In the data rows, 128 means zero.
Some points, one per row:
[92 125 95 167 145 151 165 148]
[108 143 71 133 145 187 200 132]
[77 99 103 123 139 115 198 122]
[109 164 65 129 147 115 180 138]
[127 138 176 135 157 83 102 119]
[164 100 100 194 155 170 142 208]
[118 129 80 124 127 156 124 142]
[32 117 80 188 140 127 157 130]
[118 138 146 168 173 88 133 144]
[44 79 47 156 131 166 236 180]
[102 174 133 92 129 132 141 102]
[59 107 133 99 79 158 168 120]
[124 102 180 121 138 80 104 88]
[117 176 97 159 139 113 142 129]
[110 160 151 95 77 174 116 95]
[142 128 82 219 129 104 97 189]
[123 198 72 223 147 124 170 135]
[163 121 84 149 160 87 148 194]
[102 140 117 130 153 144 129 122]
[147 95 109 101 118 203 140 166]
[111 112 90 185 177 114 166 163]
[50 130 22 210 178 114 192 193]
Here are 12 more points, each followed by its number:
[101 123 77 168 161 101 176 154] 0
[123 128 93 164 130 180 140 133] 1
[150 184 125 123 127 104 99 76] 2
[66 139 97 186 140 133 161 124] 3
[144 130 136 128 99 180 118 119] 4
[183 122 172 81 118 130 86 102] 5
[143 165 121 139 105 127 129 131] 6
[159 124 145 178 97 87 40 152] 7
[151 105 128 118 141 123 154 129] 8
[112 109 170 45 100 145 129 103] 9
[182 130 142 117 127 74 110 164] 10
[113 102 161 121 141 94 107 100] 11
Which two of these numbered points are nearest to each point below, ignoring the direction in which the first points spread most? Their numbers follow each, nearest first.
[179 106 135 124 152 157 101 152] > 5 8
[41 87 62 133 116 179 221 155] > 9 3
[163 105 169 97 113 112 125 114] > 8 5
[131 116 183 128 122 108 95 106] > 11 0
[189 108 178 149 120 147 94 161] > 5 10
[134 156 100 162 133 129 145 150] > 6 2
[148 95 87 150 166 125 176 168] > 8 5
[124 126 106 154 157 90 157 140] > 0 11
[65 104 122 80 101 208 208 108] > 9 4
[169 103 170 149 90 96 23 144] > 7 10
[173 126 206 56 48 160 78 99] > 4 1
[94 121 85 196 227 63 137 186] > 11 0
[131 193 78 136 160 115 124 103] > 2 6
[162 107 97 172 171 39 105 176] > 10 7
[170 98 134 132 164 121 95 107] > 5 8
[56 102 65 108 126 220 242 147] > 9 4
[38 104 22 145 152 224 255 160] > 9 1
